Each path below is one point turned by a fixed rotation once a step. After each direction that follows a path, write how fast that rotation turns it, in degrees a step (0 if it stays still).
Each turn is a multiple of 5 degrees from 10 to 175, or 0.
Each row of a path follows its step; steps can be skipped.

step 3: [ 2.86  0.90 -2.62 -0.76 -3.44  0.27  0.08 -3.77  0.36 -1.63 -0.24  0.47
 -1.43  1.11  2.12  0.02  1.45  0.01  0.77  3.06 -0.08  0.87 -1.75  3.02
 -3.77 -3.36 -1.74  1.91 -0.22  3.18  0.78  0.39 -0.94 -2.49 -2.94  0.85
 -1.50]
step 5: [-1.60  1.76 -1.94 -1.61 -0.68  3.40 -1.87 -1.30 -0.19  3.98 -1.22 -1.12
  0.76 -1.34  1.51  2.16 -2.84 -2.01 -0.47  1.38 -0.15  0.24  0.36  0.86
  2.88 -1.10 -1.02  5.02  0.67  3.31  1.64 -0.28 -0.25  2.55 -1.98  0.20
 -2.35]
step 7: [ 3.98  0.22  1.88  0.44 -0.04 -1.91 -2.66 -0.98 -2.63 -0.61 -2.06 -0.23
  0.61 -0.38  2.18  1.45 -1.69  2.82  1.63  1.23 -0.10  4.30  4.11 -0.68
  2.25 -1.45 -0.78  0.08  1.00  1.72  2.17 -0.77 -1.32  1.64 -1.70 -3.65
  0.31]
step 8: [ 0.09 -3.47 -0.42 -3.63 -1.79 -2.89  1.05  0.19 -0.85 -0.65  2.34 -2.04
 -4.09 -0.51  2.72  2.46 -1.98  1.75  1.94 -0.79 -0.94 -0.44 -4.59 -1.00
  0.43  2.56 -1.21  1.05 -1.07  1.48  1.24 -0.87  0.33 -1.16 -3.28 -0.33
  0.42]
step 9: [ 1.70  0.70  4.02 -4.17 -0.18  4.02 -0.35  2.92 -1.66 -1.00 -4.03 -0.13
 -0.52 -1.71  1.85  1.65 -0.06  2.19 -2.65  2.63  2.18  0.81 -0.53  2.16
 -1.77 -0.38 -1.08 -1.95 -0.24  0.62  0.74 -0.03 -1.98 -1.22 -0.96  0.52
 -0.92]
step 13: [-2.30 -2.24 -2.59  2.21 -0.76  0.56 -0.50 -0.67  3.01 -0.99 -1.39 -3.99
  2.82 -0.97  2.78  2.24 -1.10  2.70 -0.49  3.51 -0.26  0.17 -0.40  1.03
 -1.28  1.23 -3.36  1.35  1.83  2.90  1.80  1.26 -0.93 -0.03 -1.95 -1.70
  1.96]
step 14: [ 4.69 -0.06  1.19 -2.48 -0.90  3.34 -0.10 -3.01  0.55 -0.75 -0.38 -1.35
 -1.06 -0.51 -1.45 -0.29 -0.30 -2.34  2.13  2.45  0.23 -2.20 -0.71 -1.81
  0.15 -0.97 -1.50  1.63  0.73  3.15  2.52 -0.86  1.31 -2.92 -2.27 -0.67
 -4.36]
step 16: [ 1.27  3.38  2.36 -1.94  1.36  0.48  0.65  0.23 -1.24  1.57  0.79 -1.60
  1.15 -0.15  2.89  1.49 -3.05  1.33  0.02 -2.14 -0.30  1.42 -1.96 -3.53
  4.08  2.48 -0.90  2.78  1.22  2.11  2.30  1.34 -1.60  2.00 -1.75  0.62
 -2.34]
step 17: [-0.19  1.11  0.76  0.10 -1.62 -1.14 -1.49  2.49 -0.61 -1.18  0.25 -0.10
 -3.73 -3.52  2.87  1.12 -4.79  1.04  2.17  1.87  3.00  0.30 -0.42  2.70
  0.20 -0.18  3.82 -0.93  1.84  0.74  0.51 -1.39 -0.56 -2.50 -2.22 -2.24
  0.02]
step 19: [ 2.70 -0.99 -0.26 -4.28 -2.50  1.95 -1.77  1.68  0.97 -1.13  3.10 -3.65
 -3.49 -0.67  1.60 -0.14 -0.22  0.19 -0.47  2.69 -0.55  3.33 -3.65  1.55
  0.20 -1.33 -2.06  0.94 -2.48  0.89  0.02  0.70  0.30  0.05  0.03 -1.71
  2.55]
Speeds:
[-0.42 -0.45  0.70 -1.40  0.28  0.60  0.15  0.24 -0.14 -0.64 -0.05 -1.16
 -0.09 -0.22 -0.53  0.67  1.76 -1.58 -0.81  0.15 -0.33 -0.06  0.25  0.38
 -0.26  0.00 -0.16  0.41 -0.08  0.99  0.33 -0.74  0.19 -0.21  0.18  0.82
  0.21] => 70
[-1.02  0.59 -1.32 -0.01 -0.17 -1.01  0.70  0.15  0.06 -0.53  0.00 -0.11
 -0.43  0.98 -0.34  0.62  0.01 -0.41  1.13 -0.12  0.52 -0.18 -0.95  1.70
 -0.44  0.08  0.18  0.35  0.00 -0.46  0.74 -0.94  0.33  0.42 -0.48 -0.40
  0.63] => 155
[-0.25 -0.60  0.41  1.59 -1.72  0.46  0.71  0.93 -0.22  0.17  0.42 -0.77
 -0.28 -1.16 -0.95  0.49 -0.23  0.18 -0.42  0.13  0.43  1.22  0.55  0.98
 -0.26  0.41 -0.51 -0.18 -0.07 -0.24  0.09  0.13  0.14  0.36  0.28 -0.19
 -0.26] => 170
[-0.19  0.11 -0.91  1.40  0.05  0.58 -0.12 -0.49  1.39  0.34 -0.43 -0.23
  0.78 -0.08 -0.81  0.70  0.48  0.07  0.66  0.43 -0.08 -0.30 -0.32 -0.80
 -0.11 -1.42  0.04  0.03  0.03  1.17  0.44  0.39  1.24  0.36 -0.07  0.71
 -0.35] => 40
[ 0.75 -0.63 -0.44 -1.02 -0.41 -0.18  0.51 -0.43 -0.35  0.76 -0.23 -0.10
 -0.80 -0.45 -0.90  0.51  0.72  0.49  0.24  0.01 -1.29  0.02  0.21 -0.62
  0.11 -0.22  0.57  0.07 -0.44 -1.02 -0.87 -0.08  0.76  1.56 -1.01 -0.61
  0.22] => 100
[ 0.46 -0.70  0.96  0.14  0.56 -0.44 -0.02 -0.51  0.17 -0.28 -1.14 -0.48
  1.88  0.21 -0.10  0.61 -0.68 -0.23  0.53 -1.10 -0.21  0.18  0.43  1.17
  0.05 -0.41  0.13 -0.98 -0.72  0.19 -0.78 -0.21 -0.42  0.76  0.32 -0.26
  0.53] => 130
[-1.13 -0.17  0.00 -0.13 -0.64  0.80 -0.01 -0.37  0.28 -0.06 -0.51 -0.29
 -0.37  0.40  1.11  0.99 -0.82  0.29 -0.83 -0.19 -0.08 -0.49 -0.33 -0.11
  0.46  0.79  0.44 -1.28  1.50 -0.12 -0.65 -0.63  0.44  0.73 -0.42  1.12
 -0.23] => 90
[-1.01 -1.61 -0.35  0.43  0.17 -1.41 -0.53 -0.17 -0.92  1.71 -0.15  0.41
 -0.27 -0.03  0.64  0.40  0.13 -0.16 -0.30 -0.30 -0.52 -0.53  0.56  0.46
 -0.29 -0.66 -0.67  0.82  0.72  0.41  0.35  0.38 -0.46  0.21  0.33  0.35
 -0.10] => 140
